The rows below come in pairs that one turn or mirror swaps. Which row does each named row swap with?
z_495: [ 11  -6   9  -8  -4   1  15  -6  -1  -2 -11 -15  -1   6 -15  -4  -5   2
   5  -1   2   8 -20]
z_691: [ 17   5  -3   9  -1  -1  -2 -11   8  10   1   3  -7  11  -9   1  -1 -15
  -6  -5   8  -3  -5]
z_225: [ -7  -5   0  -1  -5  15   4  11  -7  -6  -5  -2  -1   0 -11  -7 -20  -2
  -7   6  -1  -6  10]
z_715: [ -5  -2   9   0  -4  -1  13  -1   7  -4 -13   6   3   7   6 -16   6  -1
  -9 -12  -7   5  -9]
z_773: [ 15   0  -5   4   1   0   0 -10  10   3   6   2 -10   8 -11   5   5 -14
  -6  -1  11  -3  -2]
z_893: [  3  13   2  -3  -9   8   0  -3   1   3  -5   3   6  11   3  -7   6 -19
  -3  11 -11  15  -3]
z_282: [ -1 -15   9  -3   3   4   3   1 -15  -2 -13   4   6  -3  -5  -6  -1 -11
  11  12  11   3   0]
z_298: [  3   9   4  -5 -13   9   6 -10   5   9  -2  -3   9   8   6 -11   8 -16
   0  -1 -11  11  -3]
z_395: [  1  -6   5  -1   9 -13 -10   6  -2   2   5  -7  -4   7   8   1   8   2
   7   1  11  -5  11]
z_953: [ 15   6  -4   9   1   1  -2 -10  12   5   1   2  -9  10  -2   7   7 -17
  -3  -5   7   3  -3]
z_718: [-13  -9   2   3  -1  16   4  13  -5  -4  -4  -3  -5   2  -9  -2 -17  -2
  -6   0  -8   2  10]
z_122: [ -3  -1  -2  -1  15  -3  -6   8  -5  -2   6 -13  -4  10   7   5   9   3
   9   1   4  -5   6]
z_902: [ -9  -3   2   1  -3  14   4  13  -4  -5  -7  -4  -1   1 -11  -2 -19   0
  -5  -1  -6  -5  12]
z_373: [ -3 -11  10  -1   2   7   0   5 -13  15 -14  -3   9  -1  -7  -5  -3  -6
  16   5   7  -4   2]
z_775: [ -9  -5  -1   4  -9  12   3   7  -7  -2  -2  -2   0   3 -19  -6 -14  -1
  -8   0  -7  -2  12]
z_108: [ 14 -11   8 -10  -1   0  11  -6  -7  -2 -16 -17  -3   6 -17  -2  -7   1
   1   6   2  12  -9]
z_639: [  4   1   0 -11  -8   9  -7  12  -3   4  -2 -10  -4  13   1  -1   0   7
  -7   7 -19  17   2]
z_719: [ 15   5  -2   8  -2   1  -7  -9   9   7   3  -2  -9   8 -12   4  -2 -13
  -5 -10   9  -3   0]
z_196: [ 17  -3  -3   8   0  -5  -1 -12   4   5  -2   6  -8  11  -9  10  -2 -15
  -5  -3   9  -1  -3]
z_481: [ 17   2  -7   5  -4  -5   0 -12  11   8  -2   4 -12   8  -7   1  -4  -7
  -4  -2  12   0  -6]
z_182: [  2   1  -2 -11  -9  12  -8   7  -9   0  -3 -10  -1   7   2   0  -3   8
   1   9 -15  20   1]
z_458: [ -6  -9  10  -2  -8  -7  16  -3   4  -6 -11   8  -1   9   4 -12  -5  -3
  -7 -12  -6   7  -7]
z_471: [ -3  -4  -1  -4  12 -10  -7   9  -3   5   3  -7  -5   7  10   3  10  -3
   8   1   6   2  11]
z_497: [ -3   2   1  -3  13 -10  -9   3  -4   4   3 -10  -6   4  13   6   5   1
   3   1  12  -4   5]
z_748: [ -8  -8   4   4  -3   7   8   6  -6  -3 -13  -1  -3  -2 -12  -2 -23   2
  -9   1   1  -7   5]
z_584: [ 14   2  -7   4  -3  -4  -1 -10   6   8  -1   3  -8   6 -12   7  -5 -17
  -2  -9  11   1  -1]
z_368: [ -6  -1  -1  -2 -11  11   2  10  -8  -9  -2  -4   0   3  -5  -6 -21  -7
 -10   4  -8  -1   8]
z_263: [ 13   9  -7   6  -5   2  -3 -12   7   6   3   2  -4   9  -7   6  -5 -15
  -5  -6   9   0  -6]
z_700: [ -2  -5  11   1   2   2   5   2 -19   6 -16  -2   9  -1  -7   0  -5  -7
  10  14   9   2  -8]
z_506: [  4   1  -1 -13  -8  11  -7  10  -1   1  -1  -7  -4   6   3   2  -2  11
  -3  13 -14  16  -1]
z_69: [ -2   0   2  -1  16  -9  -6   5  -2   5   2 -13  -6  10  12   4   4  -5
   6   4   5   0  12]
z_597: [ -8  -9   0  -4 -11   7   8  12  -4  -3  -5  -3  -4  -1 -10  -8 -15  -7
  -7   0  -2  -7  13]
z_720: [  3   4   1 -12 -10  10  -4   6  -3  -1  -2  -7  -2   7   5  -2  -4   8
  -1  12 -20  14   4]
z_850: [-10  -4  10   1  -8 -11  11  -3   1   0 -11   2   3   7   3 -16   4   4
  -6 -14  -7   5  -3]
z_918: [ 12 -10  10  -7  -6  -4  14  -3  -7   2 -15 -14  -2   9 -17  -4  -7   2
   3  -2   2   7 -16]
z_428: [ 17   1  -2   8  -3  -3  -6 -12   9   8   6  -2  -6  10 -11   3   3 -12
  -7  -2  10   3  -9]
z_110: [  0  13   3  -4  -5  13  -5  -7   0   3  -8   3   4   4   6 -10   0 -22
  -2  -1  -5  15  -2]
z_195: [ -2  -6  10  -1  -8  -7  15   0   8  -6 -14   8   2   8   3 -14   3   0
  -7 -12  -7   4  -3]
z_880: [ 11  -9   7  -6  -7   0  15  -8  -3   1 -14 -13  -1   6 -15  -7  -2   1
   8   1   1  15 -15]
z_669: [  2   1  -3 -12  -2   6  -7  10  -4   1  -5 -11  -9   4   5  -5  -2   9
  -3   8 -18  16   5]
z_750: [ -5 -12  11   6  -2  -4  15   3   4   0 -16   5   2   3   1 -16   5  -1
  -5  -9  -6   7 -10]
z_49: [ -7  -2   6  -1  -3  -1  11   1   7  -9  -7   4   1  11   6 -12   6  -2
 -12  -9 -15   5  -1]
z_76: [  0  -3   1  -4  13 -12  -5   9   1   7   2 -12   1   7   8   5   9   2
   8   7   8   1   7]
z_454: [ -1 -15   6  -2  -4   8   2   1 -18   9  -9  -3  10  -6  -4   2  -6  -1
  10  12   6  -2   1]
z_240: [ 15 -10   4  -5  -4  -2  14  -8  -6  -4 -14 -10  -5   3 -18  -5  -5   0
   3  -6  -2   7 -16]
z_689: [  2   1  -3 -11 -10  10  -9   7  -3   1  -5 -11  -6   3   6  -2  -6   8
  -4   8 -17  15   2]
z_811: [ -1  -3   4  -1  10 -10 -13   6  -5   5   8 -15  -2   8   7   2   5   1
   4   8  10  -1   4]
z_518: [  3  -4   0   0   9 -10  -6   4  -7   1   1  -9  -6   5  10   8   0  -4
  10   7  15  -4   9]
z_37: [-4 -7  2  1 13 -8 -2  8 -2  4  3 -7 -1  7  8  1 10  2 10  9 12 -3  7]
z_86: [-1 -3  3 -1 13 -9 -7  9 -8  4  4 -8 -2  9 10  1  6  0  6  6  8 -6  9]
z_798: [  6   8   2  -8 -15   7  -4  -7   1   7  -2   8   9  12   3  -9   4 -18
   2  -2 -10   5   1]
z_516: [  7   3   2 -12  -3   8  -7   4  -4   0  -9 -10  -3  10   4   1   2   6
  -9   5 -17  22  -2]
z_592: [ 18   6  -7   3  -3  -2  -1 -10   9   6   2  -1  -1   9 -12  11  -3 -13
  -6  -4   8   0  -6]
z_514: [ -8  -7   7   1  -7  -1  10   4   3   0 -13   6   1   2   5 -10   6  -3
  -9 -19  -8   2  -6]
z_712: [  9  -8  11  -2  -3   2  17  -7  -4   2 -16 -11   0   3 -16  -3  -4   3
   8  -2  -2   7 -17]
z_581: [ 10 -14   7  -4  -6   0  16  -7  -3  -3 -14 -14  -3   2 -16  -6   1   1
   6  -2  -3   7 -16]

Swapped with z_691: z_86
Swapped with z_718: z_458
Swapped with z_953: z_518
Swapped with z_368: z_750
Swapped with z_893: z_700
Swapped with z_37: z_263
Swapped with z_516: z_108
Swapped with z_712: z_720
Swapped with z_240: z_669

